rotation ticks, each row followed by its count of ticks
The counts run from 0 to 118.
[137  99 130 177 138 183  79 106 169 155 120 128 128 102 117 122 172 187
 142  76 102 130 135 125 129 146 127 114 140 150 119  98 114 130 107 161
  82 164 108 123  86 123  94 106  90 124 105 130 126 108 109 111 134 150
 111  76 143 101 128 139 170 126 110 102 116  79 103 118 130 107 143 159
 109 151 144 152 174 152] | 33
[141 100 125 177 134 188  79 119 183 157 115 120 126 102 121 126 169 184
 148  70 106 135 128 118 126 145 119 109 140 161 122  92 112 131 104 152
  73 162 110 142  97 114 110 110  90 114 103 128 125 104 113 110 126 153
 117  78 151 118 131 132 163 128 101 110 124  78 108 111 120 116 153 159
 121 146 134 157 172 151] | 34
[119 106 133 187 139 174  90 121 163 149 109 120 139 101 101 129 190 193
 135  70 124 136 145 120 116 148 101 124 138 136 119 112 129 138 106 176
 127 178  99 129 117 155  89 124 108 133 107 117 134  96  94  89 112 133
 123  82 143 100 135 132 158 127 135 118 129  95 103 116 141  90 133 142
 128 177 138 116 186 138] | 69
[118  98 147 139 146 162  98 134 200 173 106 135 147 103  92 151 178 184
 107 124 151 123 138  93 133 114 102  92 133 124 152  82 134 125 115 163
  65 126  69 117 143 115 106  97 106 141  93 117 130 114 105 105 150 129
 134  89 138  88 134 124 160 110 152 163  97 140 122  85 115 122 147 151
 134 149 114 136 122 138] | 94
[157 129 143 137 141 179  77 128 162 195 131 127 132  97 113 116 167 192
 135  96 131 101 131 121 122 139 115 124 139 130 146 122 151 132 115 171
  70 135  82 130  89 118 101 127  90 145  74 102 132 130 119 107 131 146
  83  99 146  79 132 112 178 122 143 125 107 131 126  99 124 118 139 167
 132 157 116 122 148 149] | 47
[140 112 131 156 149 201  86 141 194 182 120 123 110 108 120 124 170 194
 124  80 128 129 150 118 111 147 112  93 155 140 130 103 121 145 102 138
  78 164  82 138 102 128 114 114  97 148  92 106 123 121 121 101 137 152
 100  99 170 125 126 117 161 120 135 147 119 126 124  93 109  92 137 139
 131 142  89 113 159 134] | 51
[140  98 151 169 157 183  73 141 152 165 104 135 114 105 109 129 172 177
 140  92 131 101 139 121 121 146 112 111 138 160 130 133 128 124 122 158
 118 178  84 135 102 171 109 104 112 146  84 102 148  86 106  88 108 148
  91  82 121 109 115 111 154 110 169 138 138 101 112 104 140  87 143 141
 143 155 132 114 149 133] | 65
[149 105 133 165 151 179  72 116 165 167 124 117 136  88 105 115 159 187
 128  79 114 120 129 102 143 122 116 120 146 138 144 118 128 119  95 171
  95 169 117 145 102 137  85  87 115 113  86 113 124 118 108 100 116 137
  98  69 121 103 121 133 161 136 137 103 106 108 120 112 142 113 138 171
 138 171 130 168 159 148] | 30
[123  98 137 165 132 171 102 124 191 150 102 146 136 116 114 152 189 176
 122 108 143 127 161 116 128 115  87  92 113 134 129  69 123 124 109 157
  73 139  72 119 129 138 109 114  87 173 109 119 122 105 105 124 152 144
 140  92 155  87 138 125 142 100 144 161 101  94 106  82 102 109 150 147
 115 132 119 133 154 124] | 91
[133  94 156 172 164 188  80 133 165 173 112 124 151 126 118 151 165 172
 106  95 113  81 127 108 145 132 102 111 134 144 143 126 140 109 110 163
  93 154 117 142 109 138 107  88 124 125  72 112 135 103 102 104 115 138
 114  67 111 109 140 116 166 118 144 138 101 116 121 110 174  98 157 169
 135 166 150 175 149 133] | 116
[133 129 124 154 126 170  92 120 159 173 116 128 128 108 112 125 191 189
 126  79  95 101 156 132 127 136 120 129 135 133 136  91 131 134 109 189
  86 154  80 137 108 136 100 151  91 139  81 113 115 117 115 106 147 141
 111  85 160  77 142 115 165 104 139 111 117  98  90  99 121 124 150 153
 128 154 144 137 183 145] | 85
[122  95 166 162 145 176  95 140 160 165 110 132 142  91 102 159 169 184
 138 128 151 117 102 117 114 167  94 118 112 151 136 110 136 116 140 152
  76 125  72 117 120 122 121 105  91 155  90 116 164  80  91  91 115 150
 135  97 130  70 135 131 179 107 145 158 125 111 122 110 138  99 143 138
 130 153 145 102 137 147] | 59
[127  84 139 164 140 170  93 135 171 149 100 142 153 104 107 151 171 189
 132 126 142 116 128  88 159 141 113  88 121 152 135 102 133 108 106 169
  85 155  96 141 132 142 139  89 108 131  89 108 160  78 114 113 121 145
 134  85 116 111 116 112 143  99 136 157 118 107 113  68 121 141 169 159
 150 146 131 162 150 132] | 77
[115  99 152 180 144 167  97 152 193 123 106 116 119  87 113 137 170 174
 127  96 140 151 136 111 109 133  95 115 128 152 126  84  98 122 140 151
  93 152  81 120 156 134  94  92 112 158 111 141 127  83  80 100 136 146
 138  77 129  88 150 148 149 114 153 149 115 109 107 110 128  80 139 139
 121 148 133 131 142 143] | 108
[123  96 136 160 144 165  89 126 165 156 108 137 165 110  95 151 171 188
 111 122 138 101 123  96 165 125 115  89 121 136 135 113 137 110 100 180
  90 163 104 140 129 147 129  98 117 123  79 103 150  85 114 110 131 138
 129  91 123 100 117 118 148 100 142 158 110 118 122  79 132 135 159 164
 152 159 135 168 150 136] | 78
[145 104 142 133 137 169  79 134 164 187 131 133 119  69 101 118 162 189
 138 114 140 115 127 103 125 146 131 113 136 146 147 106 134 113 111 164
  60 141  81 131 101 117 108  90  95 129  86 109 128 116 119 109 136 146
  95  93 132  82 113 122 165 110 141 126 115 115 123  89 120 141 137 164
 142 150 119 138 123 153] | 45
[141 102 148 174 152 189  83 139 152 142 124 121 160  95 120 135 170 162
 123 107 139  98 113 103 149 128  90 122 113 136 155 126 151  99 118 154
  90 162 112 143 114 141  92  89 118 147  84 110 139  87 105 117 106 147
 120  77 103  89 123 126 161 112 165 149 102 109 128  99 154 107 143 177
 136 167 129 171 148 135] | 26
[134  95 169 166 144 177  89 151 163 169 108 132 130  88 102 153 159 184
 140 127 149 117 106 117 117 164 109 112 119 158 134 123 132 117 145 153
  77 135  72 117 114 130 128 102  92 149  84 117 163  78  98  93 122 156
 121  94 110  86 130 119 174 111 146 161 130 111 120  97 128 110 148 148
 142 143 143 112 134 146] | 60
[125 112 135 163 145 197 100 123 191 169 118 134 127 123 125 145 183 189
 136  88 144 132 145 123 100 145  85  99 128 126 124  89 129 149 110 137
 100 146  84 132 103 135 100 110  92 162 108 111 123 109 105 105 127 136
 124 104 173 101 134 118 163 118 148 152 113 105 129 103 115  82 130 134
 119 150 104  98 169 127] | 53
[159 110 146 157 145 188  74 131 168 187 121 144 106 106 118 122 173 181
 146  97 125 110 142 133 108 152 116 107 140 150 121 107 123 132 121 147
  79 148  75 130  78 131 103 121  81 155  86 103 130 120 122 111 138 151
  86  90 155  93 120 111 169 115 145 129 124  98 115  96 117  99 141 149
 121 125 115 108 158 141] | 49
[138 105 169 150 141 163  98 153 177 157 108 120 115  74  99 129 161 167
 132 119 144 121 128 115 119 130 103 120 118 146 150  93 122 109 149 154
  47 124  65 117 138 113 100  99 103 159  89 126 138 107  98 112 146 152
 115  80 122  66 150 127 159 101 157 152 116 119 103  92 134 107 140 161
 130 135 140 141 127 150] | 7
[135  91 167 146 151 157  82 130 182 188 105 142 119 100  95 152 168 179
 120 126 128 101 135 126 113 130 105 110 134 156 147 102 127 119 138 173
  54 117  63 108 128 118 109 106 103 136  83 122 136 110 103 109 145 136
 110  83 126  73 142 126 166 108 159 136 123 115 109  95 137 111 159 142
 135 136 151 124 110 140] | 97
[124 103 129 147 134 180 102 129 170 163 127 131 140  81 118 155 172 189
 129 121 148 121 125  95 134 127  99  97 108 118 153  87 144 118  94 158
  61 143  93 142 117 116 114  79  98 136  98 114 137  97 108 116 129 142
 137 107 149  84 111 120 151 107 145 143  93 113 136  81 120 136 132 166
 139 163 104 165 131 142] | 41
[120 113 148 149 132 165 106 135 186 158 118 121 129  85 102 152 176 175
 114 111 145 115 134 113 104 124  87 125 107 126 150  84 138 121 127 167
  57 124  69 122 139 115  95 109 100 167  97 130 128 106  94 111 148 144
 136  98 142  53 151 126 158 104 160 152  99 120 112  96 128 106 130 157
 119 160 127 144 129 146] | 5
[132 108 150 178 153 188  98 151 161 144 114 114 155  96 119 142 162 168
 121 107 143 107 112  98 141 139  97 109 114 140 148 121 142 101 118 155
  77 164 107 147 127 138 114  90 115 144  84 116 146  83  99 113 105 154
 127  86 102  94 128 122 150 108 150 158  97 117 128  91 149 103 147 184
 140 164 120 180 143 139] | 25
[122  97 136 187 131 171  91 128 179 129 110 119 138  94  98 128 179 201
 143  81 125 162 130 115 131 162 112 103 146 162 115  99 106 140 123 165
 112 171  91 137 139 146 111 114 102 131 103 131 137  84  89  92 124 143
 143  77 137 107 133 147 154 118 114 136 126  89  94 106 117 100 146 138
 127 153 141 124 176 145] | 71
[142  85 131 149 138 154  78 113 156 172 116 143 123 102 100 142 192 189
 138 112 114  91 155 106 146 127 127 105 129 152 150 114 131 117 106 194
  99 154  82 133 116 154 110 101 102 121  88 105 131  93 114 106 144 130
 101  81 115  84 113 110 154 105 159 123 131  93 104  86 138 143 157 149
 145 153 152 151 143 134] | 81
[135  85 163 180 153 174  75 147 170 157  99 124 143 113 110 136 148 170
 113 115 132 111 115 109 145 135 111 106 138 168 131 119 124 101 137 153
  72 145 113 136 125 132 120  80 124 126  75 120 149  95 108 105 118 149
 113  64  97 109 144 126 158 122 138 150 111 119 126 102 151  99 173 166
 132 143 147 171 139 135] | 114
[133  83 142 173 158 171  84 128 161 162 115 122 122 120 122 148 174 168
 126  85 105  87 145 127 129 128 107 106 131 157 128 118 129 114 112 161
 100 166 110 142 103 153  95  81 113 123  94 127 131  91 107 104 120 140
  95  70 112 109 127 118 150 121 161 118 119  76 106 112 162  97 151 158
 130 156 146 167 144 137] | 118
[127 101 135 146 135 174  93 117 163 172 139 133 141  79 114 156 176 182
 131 126 144 112 120  97 131 134  94 105  96 117 147  93 158 122  98 163
  67 133  84 132 104 116 103  88  98 153  89 111 133  95 110 114 128 140
 126 101 146  67 112 119 157 107 152 136 103 113 132  83 125 146 122 165
 133 164 116 155 135 147] | 42
[137 118 154 164 157 188  86 157 146 181 114 128 144 108 111 135 166 192
 121 112 138  95 115 115 133 160 104 114 130 144 145 145 152 119 123 162
  99 160  81 140 113 147 115 121 117 145  72  93 150  95 108  90 104 148
 105  90 120  97 133 103 165 111 160 158 120 129 128  96 154  96 149 157
 155 167 126 116 155 136] | 63
[120 101 148 184 143 166 106 153 200 132 102 103 137  84 104 134 159 176
 111  96 146 147 130 106 118 135  91 113 133 148 135  89 107 123 136 156
  76 157  89 131 162 119 100  90 117 143 105 137 133  93  83  93 131 147
 141  73 121  98 159 149 155 116 136 157 113 126 116 107 132  87 142 154
 120 156 129 140 149 148] | 109
[118  90 153 149 144 168  97 134 202 161 101 140 129  95  94 141 174 183
 109 125 151 137 150  97 130 122 100  81 126 136 140  76 115 118 120 160
  64 135  75 123 148 122 115  96 100 146 102 121 126 103 107 110 153 141
 133  90 139  93 131 126 154 101 153 158 109 123 121  79 104 123 154 144
 132 139 110 135 123 134] | 93
[125 121 120 160 121 180  99 132 196 155 111 119 145 117 112 131 185 181
 113  80 122 128 164 120 138 130  97  97 129 126 133  78 120 138 104 160
  73 155  81 137 131 119 121 142  94 150  99 120 120 117 113 117 152 144
 136  97 171 100 141 109 156  97 133 159 101 120 106  76 102 114 153 151
 127 144 110 139 164 133] | 89
